In the rows, zero is written as 100.
Each path below is one point turned by a fixed rotation once a step. After each direction that follows a path, write how fast that rotation turns it, in deg/step (0 if it stays still).
Each turn is a multiple of 5 degrees from 10 to 175, or 0.
Each row of a path follows its step; steps can be skipped.

step 0: [ 85,  91, 103,  95, 134,  73,  87, 111, 145, 105,  67,  85, 122,  97, 119,
 101,  93, 118, 116, 110, 136, 147, 124, 122,  81, 103, 105,  82, 105,  59,
  55, 135,  57, 121,  83,  95, 123,  54, 110,  81, 106,  99, 110, 115,  39,
  94, 109, 112,  99,  88, 114, 115]
step 1: [ 66,  72,  92,  63,  92, 125,  99, 119,  84,  69, 119,  66,  94,  84, 111,
  85,  67,  98,  96, 143, 146,  95, 122, 104, 107, 122, 106, 104,  83,  59,
  92,  56, 121, 116,  65,  43, 127,  83, 123, 115,  78,  80, 120,  90,  78,
  93, 120,  91, 123,  80,  94,  92]
step 2: [111,  94,  76,  87, 118, 128,  59,  67, 131, 100,  86, 105,  90,  56, 139,
 113,  95, 111, 103, 104, 130,  72,  86,  78,  89, 151, 113,  50, 114,  64,
  83,  87,  72,  86, 132,  60, 116, 104,  82,  99, 125, 119, 115,  69,  81,
 111,  76,  91, 125,  94, 114, 126]
step 3: [ 96,  49,  86,  84, 110, 117,  98,  75, 118, 114,  94,  94, 130, 114,  88,
  94,  76, 107,  79,  91, 121, 131, 142, 147, 132, 162,  82,  74,  41, 126,
 115,  63, 106, 117, 117,  79, 100, 104,  67, 110, 121, 106, 124,  93, 117,
  80,  95,  98, 117, 100, 109, 106]
step 4: [109,  66, 125,  74, 117, 112, 133,  99, 134,  89, 147, 119,  64,  92, 107,
 118,  92, 131, 120,  80,  94, 135,  59, 121, 100, 159, 103,  53, 113,  94,
  84, 126, 112, 108, 101,  88,  78, 104,  84, 112, 109,  86,  90, 106,  72,
 101, 117, 114, 141, 137, 124,  89]
step 5: [132,  88,  79,  73,  93,  97, 101, 117,  97,  76, 112,  88, 102, 133,  52,
 124,  86, 137, 135,  70, 125, 141, 133,  89, 101, 100, 131,  86, 100, 102,
  97,  61, 139,  81, 119,  77, 101,  98, 111, 139, 114,  95, 116, 138,  97,
 131,  60,  89, 137,  99, 125, 102]
step 6: [108,  57,  48, 112,  81,  86, 102,  68, 131,  87,  96, 101,  66,  70,  75,
 116,  99,  99, 121, 116,  96, 162, 109,  88,  68,  99, 126, 116,  78,  81,
  76, 117,  99,  65, 108,  97,  84,  96,  90, 111, 112, 113,  66,  90,  90,
  97, 129,  61, 134, 136,  86, 130]
step 7: [ 91, 114,  39, 113, 111,  80, 109,  97,  76,  86, 110,  89,  89,  82,  64,
 116,  74,  57,  89,  81, 133, 136,  86, 116,  90, 133, 103, 113,  73,  67,
 130, 106, 135, 107,  83,  79,  87, 124,  72, 123,  80,  97,  70, 120,  90,
  93,  59, 120,  91,  78, 129, 130]
step 8: [ 82,  58,  72, 100,  89,  91,  92,  90, 128,  95,  74, 148,  76,  85, 116,
  92,  68,  82, 127,  83,  95, 128, 105, 104,  96,  94,  78,  74, 109,  80,
  40, 110,  92, 110,  80,  85,  93,  76,  97, 126, 124, 111,  60, 137,  78,
 126,  84, 117,  42,  79, 120, 107]
step 9: [ 57,  88,  76,  64,  92,  87, 107, 112,  82,  76,  83,  82,  94, 110, 117,
  83, 105, 116, 105,  84, 142, 129,  96, 153, 113,  99, 123, 120,  75, 105,
 113, 105,  56,  92,  68,  67, 160,  87, 113, 130, 106, 102,  64, 119,  76,
 116,  95, 110, 123,  65,  98,  90]
step 10: [102, 117,  72, 119,  87, 115,  80,  95, 109,  76, 119,  84, 100,  72, 155,
 108, 125,  80, 103, 136, 106, 118, 122, 105,  48, 130, 112,  84,  92,  68,
  68,  87,  74, 113,  85,  65, 101,  48,  92, 119, 111, 101, 114, 103,  79,
 141, 120, 146, 124,  99, 117,  89]
Directions:
[ 96, 110,  93, 102,  91,  96,  90,  89,  94, 110,  95, 112,  92, 104, 101,
  94,  88,  89, 101,  97, 102,  95, 101,  97,  97,  90, 105, 101,  88,  95,
 104, 115, 100, 111,  89,  92, 109,  93, 107,  91,  98,  99, 103, 112,  88,
 101, 101, 100, 103, 100,  98,  97] | 40
[ 98,  99,  95, 102, 102,  86, 100, 111, 100, 103, 105,  97, 106,  97,  96,
 101,  90,  97, 103,  96,  92, 102,  99, 103,  96, 108,  97, 111, 102, 110,
 119,  94, 104, 100, 106,  89, 113, 103, 110, 108, 100, 101, 117, 110, 105,
  96, 103,  99,  99,  85,  98, 103] | 170
[106, 106, 104, 100,  91, 103, 114,  99, 104, 104, 111, 106, 102, 110, 113,
  95, 111, 118,  94,  94, 100, 106, 104, 100,  97, 107, 108, 104,  95, 114,
 107, 103,  97, 105, 103, 100, 102,  92,  95, 103, 102, 105, 101, 111,  96,
 116, 105, 111,  98, 105,  97,  97] | 65
[ 97, 100, 101, 101, 100, 108,  92,  95, 114, 101, 106, 112, 110, 102,  99,
 104,  96, 107,  92,  89, 101,  97, 104, 108,  97, 103, 114,  93, 107, 105,
  97,  94, 102, 104,  99,  91, 100, 105, 102,  96,  84,  93, 115,  85,  99,
  91,  97,  94, 104, 110,  95,  94] | 35
[ 95, 112, 107, 103, 100, 101,  86,  96, 106, 108,  90, 103, 104,  99,  91,
 106, 109, 108, 101,  90,  98,  99, 118,  99,  89,  99,  93,  92, 104,  97,
  96,  92, 108,  95, 108,  95,  94,  89,  97,  93, 105,  95,  97, 113, 104,
 100, 100, 105,  97,  88, 104, 107] | 135
[103, 112,  94, 102,  89, 104,  86, 107, 100,  87,  97,  98,  92,  97, 100,
 104, 102, 108, 106, 107, 100, 109, 106,  90, 110,  98, 109, 104, 102,  97,
 100,  96, 101,  96, 103,  98, 105, 105,  94,  95,  93, 110, 102,  94, 100,
 106, 116,  97, 110,  87,  99,  84] | 85
[ 84,  93, 107,  94,  94,  97, 116,  98, 105, 105,  98, 114, 101, 100,  97,
 104,  94,  87,  99, 105, 108, 103, 112,  84, 106,  99,  99, 104,  97, 104,
  94,  96, 100,  96, 107,  95, 100,  93, 101, 106, 102,  95,  96,  98, 111,
  95, 116, 101,  98, 104,  94,  91] | 145
